In the data rows, the value 500 means zero.
Here are some numbered points:
[514 634 225 655 433 688 458 699 674 357 881 230 390 687 249 387 222 317
 296 544 518 392 942 558 529 583] 0
[629 580 567 624 460 701 389 508 544 343 665 384 490 472 402 457 514 530
 320 668 495 522 804 257 548 518] 1
[328 546 654 308 547 462 531 485 436 625 538 708 561 570 653 512 652 487
 429 409 507 491 268 594 485 419] 2
[292 380 487 216 495 356 540 423 334 538 464 616 427 465 686 408 473 586
 603 366 554 474 340 427 500 467] 3
[394 537 236 586 630 378 366 486 446 712 355 145 425 360 191 351 202 529
 776 172 425 478 374 471 451 358] 4
[554 488 357 599 458 499 383 554 594 455 562 224 461 465 373 452 316 541
 557 437 519 452 534 429 457 529] 5
[317 387 301 541 510 378 678 576 394 586 557 702 494 563 434 522 369 500
 551 278 585 453 329 644 590 484] 6
[536 552 509 490 429 514 440 559 507 402 425 427 450 509 492 352 495 471
 429 438 471 357 544 409 481 498] 7
[514 515 475 671 562 506 303 484 592 450 455 206 467 527 293 594 306 692
 588 544 429 481 552 339 403 403] 8
[401 577 530 424 558 558 593 578 444 507 554 734 574 650 580 560 538 399
 320 417 464 492 598 569 516 469] 9
[664 573 562 648 375 730 429 531 546 365 743 450 462 544 451 541 571 444
 254 746 502 557 932 326 635 590] 10
[336 527 704 298 516 458 539 504 404 574 532 743 552 617 676 518 614 511
 433 434 468 467 289 564 466 353] 11
[580 503 515 494 498 447 337 531 559 502 304 291 442 418 404 431 481 581
 643 433 442 447 488 446 456 497] 12
[578 462 681 802 410 685 258 498 697 509 447 030 569 358 301 502 300 797
 457 769 479 649 747 312 406 509] 13
[426 535 554 497 570 501 426 548 538 556 439 484 534 534 420 510 418 563
 512 454 425 533 539 494 473 420] 14
[439 411 558 446 397 497 529 476 372 490 549 634 509 481 634 516 571 555
 369 588 602 496 547 465 576 566] 15
[658 348 583 775 423 543 399 379 461 511 522 250 540 212 409 667 517 811
 547 873 721 731 662 370 574 672] 16
[548 406 521 609 377 514 547 467 468 550 551 513 605 419 536 605 578 554
 393 668 610 595 578 596 541 609] 17
[472 354 358 772 409 461 501 570 511 553 569 464 488 415 245 597 319 655
 521 457 634 534 510 554 596 540] 18
[373 441 539 274 418 526 494 408 332 475 606 614 451 546 752 436 607 510
 352 569 534 463 688 375 550 522] 19
[615 572 516 575 446 655 451 525 541 388 669 461 495 524 474 514 519 473
 327 635 521 531 809 376 587 581] 20
[454 266 632 718 449 250 245 425 557 697 234 106 425 075 296 545 343 991
 868 546 663 671 269 394 458 507] 21
[189 489 212 218 659 253 912 581 330 660 482 999 497 725 564 551 511 246
 608 000 504 306 095 820 562 370] 22
[631 447 418 462 601 454 576 390 429 584 494 495 539 297 493 623 585 685
 751 616 692 643 520 397 495 603] 23
[428 419 396 530 503 435 597 534 482 561 515 593 502 544 461 538 442 514
 519 390 546 478 436 597 542 469] 24
[582 341 619 703 356 543 609 463 487 581 510 535 641 373 526 711 668 582
 339 700 635 640 641 665 593 645] 25
[570 586 224 747 428 776 383 775 686 298 801 075 453 686 253 343 195 404
 213 736 489 423 999 505 561 672] 26
[452 477 410 005 561 613 906 421 258 454 377 999 582 776 999 189 800 000
 442 269 177 299 287 572 493 517] 27
[708 495 582 468 573 714 609 386 641 432 390 650 632 540 686 494 685 332
 609 579 267 678 606 356 434 467] 28
[561 572 412 566 370 722 597 594 506 333 841 627 550 680 558 450 528 242
 149 575 509 402 845 533 585 660] 29
[511 712 504 446 597 389 526 549 613 424 574 680 467 654 500 515 510 351
 483 399 434 392 199 624 487 393] 30
[373 399 323 568 496 379 591 573 422 601 547 652 505 539 403 526 400 516
 556 281 586 478 385 624 573 481] 31
[444 511 346 564 372 643 785 626 337 413 842 922 673 756 570 629 602 281
 057 554 596 417 763 720 689 567] 32
[540 551 594 442 430 667 526 569 441 412 398 537 538 573 567 301 553 394
 350 511 342 380 601 446 492 583] 33
[373 536 765 418 501 484 382 458 525 579 523 539 539 448 561 524 505 671
 502 506 479 530 318 475 474 384] 34
[501 601 449 400 559 518 500 531 474 457 537 565 454 530 494 472 493 456
 530 422 463 462 508 398 502 444] 35
[359 447 342 532 500 383 587 566 469 597 543 589 496 527 427 512 419 538
 546 341 582 448 372 607 571 490] 36
[515 529 475 603 513 504 378 502 537 475 489 319 470 532 378 569 377 595
 534 532 459 484 532 408 430 432] 37
[532 383 563 478 456 458 710 415 407 548 428 896 588 475 693 600 733 393
 480 501 505 607 357 623 562 547] 38
[535 534 481 411 568 375 386 513 544 553 296 384 401 467 444 434 472 558
 716 328 418 419 335 496 443 465] 39
[581 411 459 490 451 550 419 538 634 544 534 195 534 414 517 428 453 505
 575 540 500 554 635 514 432 599] 40
[402 433 361 537 500 417 580 559 442 591 551 602 511 534 440 533 401 499
 549 356 523 459 423 588 556 477] 41
[462 540 566 623 496 567 434 551 576 505 491 402 538 473 428 541 426 600
 466 552 447 550 641 457 472 472] 42
[680 086 665 813 414 317 347 346 643 667 093 271 536 048 481 644 450 799
 989 581 513 862 228 420 433 530] 43
[556 471 463 748 269 712 665 556 401 358 861 728 638 645 462 653 591 377
 022 703 666 528 885 609 736 673] 44
[501 485 376 554 520 446 408 558 587 504 508 270 444 448 363 378 310 572
 604 309 504 444 435 395 450 485] 45
[507 612 415 445 590 515 375 495 488 512 451 429 369 480 392 454 411 506
 605 334 450 531 519 302 468 445] 46
[511 585 509 542 514 534 428 549 622 441 402 149 446 531 336 404 338 644
 531 703 438 429 590 508 364 451] 47
[644 498 582 479 574 678 597 424 624 421 373 636 601 547 660 500 580 293
 586 522 303 615 574 366 431 477] 48
[527 598 529 496 573 350 423 511 639 491 488 457 411 496 470 501 411 527
 687 435 425 471 185 517 443 392] 49
[397 607 345 528 607 486 454 501 371 593 453 352 477 397 297 424 387 421
 543 354 463 494 543 516 503 400] 50
[421 583 283 544 567 575 529 585 389 516 680 488 523 573 379 434 447 346
 369 309 491 435 663 541 567 498] 51
[643 613 854 632 600 496 290 559 706 483 000 395 520 282 370 482 431 793
 755 466 341 609 356 400 357 527] 52
[507 513 381 762 549 532 302 384 463 636 318 000 464 272 113 412 275 707
 693 481 501 504 568 341 478 397] 53
[208 517 680 015 684 357 547 553 491 685 526 744 493 618 578 350 534 518
 618 239 443 431 222 599 445 268] 54
[576 520 544 491 420 584 494 535 482 381 455 483 490 532 526 374 546 436
 393 537 480 399 582 442 541 523] 55
[408 655 343 200 756 495 614 481 463 476 514 673 484 626 493 434 505 426
 668 166 409 388 312 370 390 288] 56
[580 827 355 409 512 605 658 620 524 309 895 914 502 768 651 498 642 028
 193 372 530 376 562 676 580 571] 57
[649 537 586 793 378 696 287 573 720 381 475 000 475 496 245 440 249 738
 433 968 442 469 820 385 377 517] 58
[581 572 544 573 456 655 467 532 513 407 642 502 495 510 492 531 530 459
 326 637 497 515 760 384 564 567] 59
Which three points above are nearest to each new point by angle? Their numbers follow each, nearest first.
[455 564 293 489 506 536 575 562 427 544 619 493 505 534 377 473 445 344
 461 371 468 450 588 545 564 473] : 51 50 0
[476 726 520 405 659 407 555 541 659 395 526 732 419 720 545 458 481 344
 529 388 472 376 114 620 414 316] : 30 56 49
[544 643 424 457 516 530 586 547 530 401 708 711 499 622 560 487 547 285
 351 467 527 441 509 593 556 536] : 57 32 29
[446 470 533 218 465 566 485 437 349 426 683 626 473 594 724 425 588 432
 346 556 527 442 661 356 518 499] : 19 15 29
[465 455 407 163 555 599 817 446 320 460 428 890 577 712 898 299 701 094
 480 377 287 369 378 573 510 510] : 27 22 38
[415 386 629 394 320 471 519 411 293 469 623 702 493 481 711 545 581 581
 293 619 659 498 598 463 606 622] : 15 19 17
[456 407 501 436 504 348 747 437 263 622 461 862 573 397 668 732 740 483
 453 577 695 573 344 768 625 616] : 38 15 2
[503 565 507 532 521 498 417 562 649 461 306 060 466 556 321 369 346 681
 616 737 375 381 536 516 281 470] : 47 58 8
[465 474 422 135 541 604 843 434 333 464 472 929 541 746 936 271 726 000
 472 322 245 350 359 581 521 513] : 27 22 57
[484 453 429 128 539 635 810 471 324 468 428 959 589 716 890 267 749 035
 471 348 238 346 362 578 521 495] : 27 22 38
[543 688 429 450 524 551 611 556 540 382 712 731 508 647 584 476 583 236
 304 441 515 442 494 614 547 550] : 57 32 29
[496 544 464 473 562 490 434 490 535 490 531 454 459 473 461 453 459 499
 578 403 490 515 503 398 508 498] : 46 45 4
[505 738 522 455 612 382 570 512 622 371 573 722 428 723 545 492 531 331
 507 415 426 377 111 660 457 353] : 30 22 49
[510 480 469 616 421 541 549 550 467 468 608 533 530 577 402 585 445 539
 370 590 538 508 669 533 561 534] : 44 10 20
[234 335 461 093 533 222 495 371 227 557 484 667 362 467 763 406 510 560
 624 329 580 453 311 371 513 420] : 3 54 11
[430 508 686 464 541 479 328 450 563 569 471 432 483 453 480 490 439 674
 594 490 474 534 344 407 441 374] : 34 21 52
[605 555 514 428 533 435 288 573 638 498 132 169 384 354 366 352 472 615
 653 434 369 414 490 359 370 488] : 12 39 52
[504 573 464 454 540 439 518 540 567 452 549 606 464 570 513 499 495 430
 537 360 496 464 317 569 478 480] : 30 22 56
[519 540 520 516 496 525 403 552 605 410 376 070 443 584 350 372 324 645
 533 777 408 416 579 531 322 470] : 47 58 37
[527 599 518 515 562 416 445 492 598 488 485 457 451 521 451 495 459 509
 564 463 466 479 320 512 473 441] : 49 39 30
[240 663 141 094 757 388 831 689 431 505 562 883 440 857 590 351 429 093
 576 114 362 272 283 816 499 458] : 22 56 27
[527 783 529 439 634 361 469 523 597 412 538 625 418 632 484 495 469 414
 566 389 474 413 119 629 407 372] : 30 49 56
[430 529 541 540 544 506 462 581 559 544 456 490 533 529 424 545 419 590
 513 478 463 561 558 477 466 439] : 14 42 8
[574 573 407 542 384 681 591 633 497 352 777 592 556 675 553 430 495 297
 168 530 514 381 845 537 593 607] : 29 44 32
[502 469 454 220 511 567 716 444 358 452 418 818 549 665 814 327 711 132
 460 381 322 391 442 552 489 517] : 27 38 9
[529 482 402 620 438 530 387 548 590 460 550 223 482 465 351 389 342 552
 516 466 513 452 574 402 453 533] : 5 45 53
[626 432 523 645 472 514 423 436 486 536 535 358 512 316 430 624 495 692
 546 715 636 630 573 388 510 608] : 16 13 23
[450 445 359 565 389 578 761 608 398 428 786 892 573 740 520 667 563 344
 152 522 596 424 739 683 691 572] : 32 44 29
[599 511 504 511 518 428 319 582 512 512 302 228 406 388 397 393 498 575
 628 434 445 450 485 409 459 494] : 12 39 53
[291 351 439 170 514 331 488 410 267 543 478 639 398 455 712 400 524 553
 591 366 558 439 378 385 492 466] : 3 54 19
[472 580 304 547 512 565 527 529 414 548 623 470 510 486 433 448 457 375
 399 389 463 472 635 528 539 484] : 51 0 50
[482 543 494 503 532 504 442 527 599 454 360 173 463 533 417 398 346 626
 591 673 426 415 520 552 329 461] : 47 58 8
[265 572 523 432 555 589 660 482 497 452 465 673 601 710 670 479 451 367
 303 474 369 452 552 643 424 450] : 9 27 32
[371 399 567 309 401 559 497 439 301 440 619 624 476 532 717 462 616 503
 306 629 554 474 724 346 566 529] : 19 15 59
[552 538 503 484 451 542 457 541 488 381 447 421 438 524 478 289 486 462
 508 452 449 360 487 407 477 497] : 7 55 33
[519 573 535 526 561 422 390 504 628 478 476 408 408 494 421 501 423 553
 646 468 490 488 251 517 432 424] : 49 39 45
[437 560 390 055 593 470 718 487 367 543 591 848 530 669 892 479 799 056
 393 320 400 414 487 761 534 603] : 27 57 9
[403 429 491 425 505 392 806 449 364 662 476 807 627 479 713 662 728 439
 458 404 632 555 338 826 569 543] : 38 2 22
[466 565 398 403 565 433 428 508 517 500 505 465 409 485 450 409 457 454
 624 360 479 483 477 356 485 433] : 46 35 56
[618 591 368 531 335 764 615 675 474 288 870 631 601 740 562 469 557 241
 078 523 515 378 900 502 580 623] : 29 44 32
[581 518 504 488 429 522 403 555 507 397 441 391 459 529 472 334 482 470
 458 469 467 366 552 416 538 504] : 7 55 33
[425 515 419 000 619 464 657 500 318 546 509 819 492 688 941 497 845 077
 491 303 366 408 450 722 494 535] : 27 22 2
[495 713 485 446 645 383 512 515 638 399 553 658 421 671 495 442 459 423
 548 392 474 403 127 622 439 343] : 30 49 56
[458 676 486 431 622 422 481 536 634 411 550 641 432 638 522 502 480 384
 517 420 414 436 225 593 464 393] : 30 49 56
[420 526 641 397 527 472 410 475 494 554 517 549 497 501 551 482 519 570
 514 475 498 534 335 477 474 447] : 34 2 11
[639 571 603 506 507 349 147 554 622 514 087 000 389 334 314 387 426 738
 788 345 362 448 440 392 362 461] : 12 39 52
[646 380 579 743 404 527 421 404 472 538 503 314 531 226 409 651 508 789
 620 831 703 722 670 372 538 624] : 16 13 23
[418 413 597 422 370 486 521 450 312 460 610 660 499 449 637 505 582 560
 347 596 644 486 593 460 587 570] : 15 19 44
[511 434 429 246 492 533 509 495 571 516 550 447 484 551 736 457 637 259
 517 464 407 500 645 640 451 626] : 27 19 57
[448 461 722 489 450 468 330 462 514 520 527 420 509 446 511 499 531 671
 492 582 489 569 411 427 500 422] : 34 21 13
[590 752 391 430 557 535 660 580 553 326 808 839 433 714 614 476 587 092
 259 371 552 408 489 654 603 539] : 57 32 9
[462 482 349 557 367 662 864 636 351 459 790 997 632 819 540 647 593 301
 035 520 579 397 778 669 731 579] : 32 44 29
[408 538 530 507 567 539 507 526 543 559 450 534 551 545 470 520 411 544
 465 420 438 515 508 535 446 443] : 14 54 9
[433 270 589 593 425 208 712 357 413 685 213 882 544 310 689 697 715 527
 660 416 668 712 111 753 607 613] : 38 2 24
